In the rows, zero is written as 128.
One hidden turn or mirror swaps the rows below in pairs. Which row is each named row swapped with?
devi: [138 154 114 128 120 143  98 172 140 155 136 119 137 119 140 136 118 107
 136 106 124 124 104 144 140 115 105 114]
vuma: [104 151 144 129 138 135  91 119  91 135 125 101 105 135 163 128  99 113
 159 119 114 100 108 147 117 133 102 108]
lonom: [114 142 160 130 140 132 130 159 104 112 113 102  84 128 132 112 130 111
 119 109 135 120 131 142 127 113 135 115]
Kur: [146 139 109 104 119 147 116 128 135 147 117 101  95 117 108 162 156 100
 118 109 154 138 124 137 134 108 126 130]
Vibo: [135 141 132 128 135 140 126 115 142 172  72 116 132 135 148 122 130  95
 155 108 128 131 103 148 139 111 131 136]
tak: [128 118 143 111 106 123 124 162 134 136 115 124 116 131 128 130 148 106
 149 101 133 147 108 142 122 104 125 118]
Nes: [156 173 109 133 137 123 125  99 126 142 125 123  96 147 110 139 156 105
 152 130 121 131 122 166 145 116 124 119]
rame: [113 150 151 122 141 102 114  95 136 130  87 103 106 122 138 114 133 106
 177 113 136 123 110 151 133 123 125 130]
noruv: [134 145 159 136 119 118 123 107 111 157  95 105  88 135 135  91 134 111
 130 102 128 140 124 147 133 116 111 119]
lakiv: [121 153 121 119 142 146 137  94  62 134 116 114 101 123 146 166 129 115
 141 110 122 117 135 154 127 109  96 113]
gurub: [139 141 146 138 111 141 114 139 134 143 103 107 106 132 132 127 148  84
 126 107 149 120 139 123 107 126 108 142]
bapi: [115 144 113 110 146 154 100 130 144 153  77 100 111 124 140 171 134 103
 137 108 119 132  91 156 135 126 123 121]
kivu: [122 150 135 120 134 139 119 180 120 160 107 108 119 124 138 181 131 104
 154 113 134 133 102 141 130 122 110 122]
Lugib: [115 148 160 121 123 143 116 152 126 125 145 125  86 122 139 126 135  97
 109 104 145 123 107 156 126 123 105 132]
rizap: [126 145 109 130 125 128 122 125  81 119 130 123 112 135 142 151 132 105
 197 112 135 126 134 142 132 124  94 131]
muvus: [ 98 144 137 149 137 133 131 120 111 156 123  89 121 106 130 122 143 107
 161  98 122 106 113 164 110 113  99 104]
Pofib: [135 158 143 134 135 140 111 122  91 134 123 155  96 141 149 162 115 108
 113  93 126 143 108 125 144 123 103 114]
motib: [142 158 124 116 158 119 101 116 119 149 143 112 109 146 169 119 126 116
 127 133 109 111 130 157 141 114 131 110]
keri: [144 152 123 132 115 141 116 146  71 122  76 113 122 138 130 123 140  91
 146 115 134 131 124 145 129 117 137 119]
tizu: [116 144 109 123 169 112 117 101  99 107 112  93 119 107 138 171 136 100
 128 121 133 121 127 144 124 115 122 121]
pabi: [124 154 127 136 130 162 101  96  85 137 141 119 114 155 142 121 110 115
 108 102 126 134 117 139 136 109 124 124]
pil: [134 152 164 127 132 110 146  83 124 152 113  99 112 144 143 118 137 122
 137 107 131 126 119 152 127 115 119 120]
nabab: [139 138  85 117 125  93 115 152 113 154 123 106 122 123 142 150 139 103
 123 117 149 128 116 138 128 121 116 130]
Lofas: [154 164 110 103 120 138 116 130 127 141 129 121  94 138 124 151 148 127
 102 124 133 126 129 144 126 137 119 132]
Luf: [138 168 144 135 132 122 113 104 111 140 137 153 101 132 153 158 119 120
 144 114 143 142 127 154 151  89 112 108]
pemu: [100 151  95 114 129 162 110 107 114 156 115 123 100 115 146 163 127 125
 159 116 105 132  98 162 138 125 115 105]
Kod: [125 140 126 136 141 152 127  93  78 139  99  97 115 127 141 106 135 101
 119  98 140 127 119 148 129 108 142 137]
Lig: [117 157 119 117 133 100 106 130 134 176 116 107  89 126 130 121 127 107
 127 110 121 113  92 139 134 121 137 121]
Nusek: [134 142 119 132 158 127 124  91 104 143 108 108  92 111 145 154 124 105
 141 103 134 131 129 179 151  85 134 107]
lesa: [146 150 130 106 110 139 111 141 134 122 147 112 108 113 131 118 140 113
 124 134 151 133 147 146 140 121 124 124]
Vupo: [119 153 161 134 123 128 120 129  94 122 115 135 125 143 144 145 140 108
 161  93 109 155 115 123 131 144 130 121]
Veze: [139 154 172 123 129 103 111 136 145 116 135 102  98 127 142 140 133 102
 162 111 140 125 122 148 123 115 105 127]
Pusa: [153 148 126 121 127 150 119 106 138 105 112 128 103 104 145 153 123  99
 178 112 114 128 124 155 143 116 131 115]
viver: [100 154 138 141 164 136 105 108 100 155 125 103 128 130 146 155 133  96
 167  92 112 123 111 156 162 120 106 122]
fur: [108 133 115 145 147 122 136 130 124 153  76 105 128 126 132 129 114  97
 146 122 100 125 123 145 112 121 110 128]
pogov: [132 157 136 123 130 119 107 159  94 157  98 127  99 135 137 178 127 110
 119 111 141 130 144 138 133 127 131 115]
kapu: [144 143 148 120 126 152 117 124 136 182  93 132 128 127 150 162 130  96
 161 112 123 131 117 134 127 122 114 132]
nog: [112 138 127 133 149 155 115 150 113 159 108 111 117 125 126 168 144  91
 155 105 161 129 101 117 129 109 126 144]
semak: [154 153 105 114 123 114 114 139 127 138 120 104 120 117 145 114 129 119
 130 143 140 132 155 141 130 109 122 124]
moman: [140 162 125 134 143 155 106 113 149 146 107 126  91 141 122 177 136 102
 159 129 149 121 119 135 131 117 118 137]
lak: [129 157 133 117 154 135  95 118 126 129 112 123 129 153 143 158 147  91
 137  99 112 128 110 141 152 161 130 140]
kugug: [113 172 131 124 150 120  97 111 121 128 135 122 149 142 129 132 143 119
 140 137 115 123 144 137 127 142 114 130]
vipu: [118 161 136 129 141 129  94 128  93 141  99 112 123 160 114 147 133 115
 174  92 132 123 140 112 133 131 122 117]
ral: [122 153 144 140 115 150 128 161 121 107 109  98 119 118 139 136 127 105
 148 114 130 139 151 149 131 123  94 100]
faz: [124 167  96 114 115 140 125 145 110 147 107 114  89 116 125 129 135 141
 170 120 153 116 134 146 133 125 100 118]
miz: [119 139 117 113 125 137 141 147 100 150 117 126 106 110 154 114 135 117
 141 121 138 115 120 136 110  77 131 107]
sos: [140 142 162 124 122 156 108 122 106  89 118 109 103 123 142 115 125 101
 147 100 134 129 100 149 139 111 100 127]
nop: [ 98 157 113 138 158 145 129 117 102 164 122 108 117 108 144 149 121 114
 177 105 117 138 107 169 151 103 114 106]
Mafop: [114 147 122 126 133 165 136 116  86  86 131 119 105 136 140 150 129 118
 164 106 140 118 131 150 131 113 110 128]
Turup: [117 147 132 119 126 153 121 169 120 115 125 119 121 114 139 186 129 109
 153 115 123 127 125 146 142 117  98 120]
Lese: [118 172 126 142 148 151 114  98  85 136 132 123 101 125 152 150 164 113
 126 106 159 119 126 126 127 124 123 129]
renu: [140 152 111 118 140 115 109 113 114  94 147  94 119 129 141 154 134 116
 181 112 128 141 114 145 145 118 124 127]
rogog: [104 162 140 123 136 118  93 126 104 125 119 124 142 127 158 104 115 121
 156 105 115 144 142 147 140 116 121 104]
sig: [156 151 103 126 148 136 116 150 114 153 125 127  84 115 141 122 132 108
 160 104 137 124 117 139 143 119  76 119]
Rizol: [ 96 146 135 135 111 158 116 122  97 104 118 119 108 120 142 123 122 104
 101 100 129 132 121 142 135 120 132 136]
Kopob: [145 165 119 104 115 122 116 152 109 122 118 110 124 109 149 112 120 127
 126 118 153 134 135 133 149 127 131 119]
fak: [109 152 106 126 170 154 114 132  88 158  82 108 130 124 142 142 135  96
 145 102 137 129 112 137 140 121 154 118]
povir: [106 164 111 142 148 173 125 125  93 163 124 129  99 118 143 155 129 117
 167 114 158 120 124 136 130 110 109 125]
pogu: [137 160 113 117 131 157 137 126 125 147 121 123  67 139 133 179 128 118
 152 122 134 116 101 156 127 118 116 113]
Buf: [138 155 126 118 155 133 112 135 119 135 106 121 119 124 123 175 124  85
 105 100 127 141 115 133 161 126 128 140]
mevod: [124 144 141 131 150 118 128 114  76 143 122 134 107 151 149 151 157 120
 143  77 111 128 102 147 133 119 132 114]
vefu: [108 149 144 119 136  97  93 132  97 118  79  95 121 111 140 161 136 103
 132 110 145 129 128 150 134 120 134 112]
lere: [124 135 125 125 137 120 114 129 134 124  95 130 127 138 124 150 140  84
 164  92 104 155 110 146 153 137 118 134]
tar: [116 139 158 124 118 131 107  92 104 155 114  91 122 149 138  99 132 107
 129 110 125 127 130 156 131 122 125 118]
ruv: [134 151 100 128 137 111 125 147 106 101 134 116 107 119 141 172 126 116
 138 110 127 121 110 152 140 118 152 137]
kade: [120 153 113 118 125 152 104 108 126 107  98 107 111 140 148 165 127 116
  98 107 124 136  99 146 132 115 135 124]
Fol: [121 156 148 127 125 145 130 139 149 158 148 132 101 131 138 174 128 110
 154 114 133 121 110 143 128 125 143 120]
dit: [136 152 124 106 144 128  94  96 117 140 151 108 114 144 150 147 168 112
 114 114 135 111 124 143 127 117 109 135]
talu: [103 156  96 119 135 148 110 125 110 140 102  91 101  99 112 139 118 128
 176 102 145 127 137 147 148 113 110 120]
gitib: [137 164 138 146 152 126  99 109 133 157 130  87 131 142 150 127 129  93
 157 107 120 130 131 156 154 127  93 109]
bani: [110 132 120 143 121 121 153 107  98 157 111 130  96 118 143 119 134 105
 130  89 124 142 105 161 130 108 109 109]
namo: [114 151 109 132 110 157 116  89  78 175 107 113 114 126 142 132 127 103
 130 110 124 131 131 145 129 120 134 122]
vupi: [132 163 127 104 115 127 105 148 120 127 109 147 118 135 152 122 119 133
 170 124 149 134 133 126 135 114 110 118]
visat: [ 97 145 116 113 155 128  97 112 105 139 141 100 142 135 159 116 135 110
 121 122 123 115 126 165 120 110 117 122]
dufe: [126 153  88 125 125 147  97  90 123 138 120 109 112 124 144 100 130 116
 137 107 119 129 145 160 138 113 104 111]
ditap: [131 148 134 112 140 141 112 120 120 112 130  96 105 109 131 150 168  98
 103 120 137 121 127 143 113 139 128 125]
bezul: [ 97 139 116 107 144 147  97 132  90 140 114  84 124 119 148 135 133 121
 166  87 136 120 111 152 137 110 145  96]
metaz: [107 154 111 126 139 174  92 114  90 135  68 119 111 120 143 138 131 111
 161 108 131 130 126 142 136 124 127 105]
bimub: [108 150 104 134 120 105 103 110  99 162 146 110 115 118 144 113 126 113
 174 117 125 122 119 159 137 127 130 120]
Vebak: [118 143 145 118 173 140 113 152 156 118 133 133 120 117 129 136 140 107
 141 113 132 135 120 134 135 108 118 114]

Buf is swapped with lakiv
pogu is swapped with fak
Rizol is swapped with dit
tar is swapped with lesa
lak is swapped with Mafop
kugug is swapped with sos
Kod is swapped with Lofas
ruv is swapped with mevod
talu is swapped with kapu
faz is swapped with Vibo
nog is swapped with pemu
bapi is swapped with povir
nabab is swapped with bani

One hidden turn or mirror swaps the rows below in pairs. Which row is each named row swapped with?
Vora: [147 121 147 111 116 106 139 150 125 145 152 135 116 131 141 121 144 141]
Vuz: [140 124 111  78 126 143 144 124 124 136 148 125 133 137 103 136 134 135]
Gevof: [132 110 108 120 153 156 125 120 125 139 148 128 131 148 147 122 102 109]
kip: [124 112 145 147 139 139 159 137 157 133 116 126 148 131 105 129 126 125]
bidep: [121 134 165 124 110 131 101 110 125 153 142 149 126 148 102 133 123 129]
pogis: [110 113 131 111 142 121 116 118 101 147 138 140 130 113  97 128  95 128]
Modiv: [120 121 134 106 127 132 159 120 122 109  95 117 132 128 123 147 137 125]
zoz: [134 116 133  72 119 135 112 120 134 129 127 128 136 133 101 126 121 116]
Tiv: [107 131 160 113 138 110 138 110 137 134 157 126 115 131 148 149 115 130]
dezon: [119 100 109 151 147 121 129 129 116 121 115 142 153 131 123 148 121 115]
Der: [117 122 147  91 116 134 120 123 116 113 173 137 126 130 116 123 120 138]
finav: [137 103 131 133 118 132  89  95 121 163 130 126 133 130 127 148 113 109]
Ges: [133 110 129 116 105 116 125 137 134 117 123 117 113 148 160 133 136 109]
Vugeb: [161 116 142 156 138 122 152 130 133 149 151 126 143 111 141 128 129 115]
vumis: [123 114 166 112 128 119 159 132 133 110 125 141 110 111 136 131 123 121]
ritup: [152 120 143 134 122 135 152 147 104 130 123 120 112 114  99 140 131 115]
foz: [144 112 140  95 106 140 140 129 141 135 127  97 151 150 118 157 123 119]
lidaf: [152 125 152 130 138 153 116  92 131 153 137 136 154 139 118 120 103 112]
pomid: [129 119 146  82 146 146 121 126 128 142 141 133 151 125 163 129 125 130]
felu: [132 126 135 152 139 138 169 131 119 139 138 122 122 131 130 166 131 132]
vun: [138 140 137 115 127 120 161 119 119 140 124 134 127 130 144 148 136  82]
bez: [157 140 138 135 131 148 110 131  99 132 157 158 133 136 122 145 131 124]
pud: [122 114 149 163 104 130 134 121 108 121 120 146 137 143 106 136 136 128]
suf: [112 134 159 126 115 119 113 118 139 121 110 118 111 113 111 132 137 120]
Mekim: [118 118 122 118 113 121 110 116 104 156 159 129 151 149 105 156 116 132]
vidat: [121  97 129  93 114 115 113 124 122 139 127 113 128 155 135 135 154 124]
Muvu: [132 111 140 149 106 136 116 126 113 143 154 140 165 119 158 142 127 129]
Duf: [127 129 140 107 121 144 148 138 137 135 139 132 127 114 166 131 119 149]
bito: [125 115 143 152 131 114 121 116  93 128 140 125 112 129 111 147 130  93]
lar: [132 101 158 157 119 133 126 120 107 138 137 147 140 131 160 126 131 144]
Rivu: [133 124 147 130 113 127 126 139  95 137 131 134 146 131 155 145 143  88]
kika: [123  89 134 101 122 153 127 118 122 137 167 136 137 138 133 137 101  99]
Ger: [147 119 106 145 145 135 121 102 130 147 130 120 130 152 145 135 144 123]
gubu: [137 127 101 134 130 142 104 119 138 148 129 116 148 134 125 121 149 123]
pena: [128 116 155 165 122 121 125 120 138 127 138 123 139 122 123 132 135  86]
Kosip: [148 126 126 128 139 154 141 123 108 143 142 129 161 117 109 134  91 117]
kug: [121 135 126 137 150 156 124 115 131 139 146 143 149 129  95 121 131 138]
zaf: [143 107 162 105 132 139 136 124 134 131 134 122 149 133 106 105 111 147]
vituv: [114  96 122  99 125 141 116 125 139 154 104 123 128 121 135 149 121 140]
Fot: [100 107 147 115 111 117 154 121 110 119 132 145 115 116 136 157 128 132]

zoz is swapped with vumis
Fot is swapped with Vuz
kip is swapped with bidep
dezon is swapped with bez

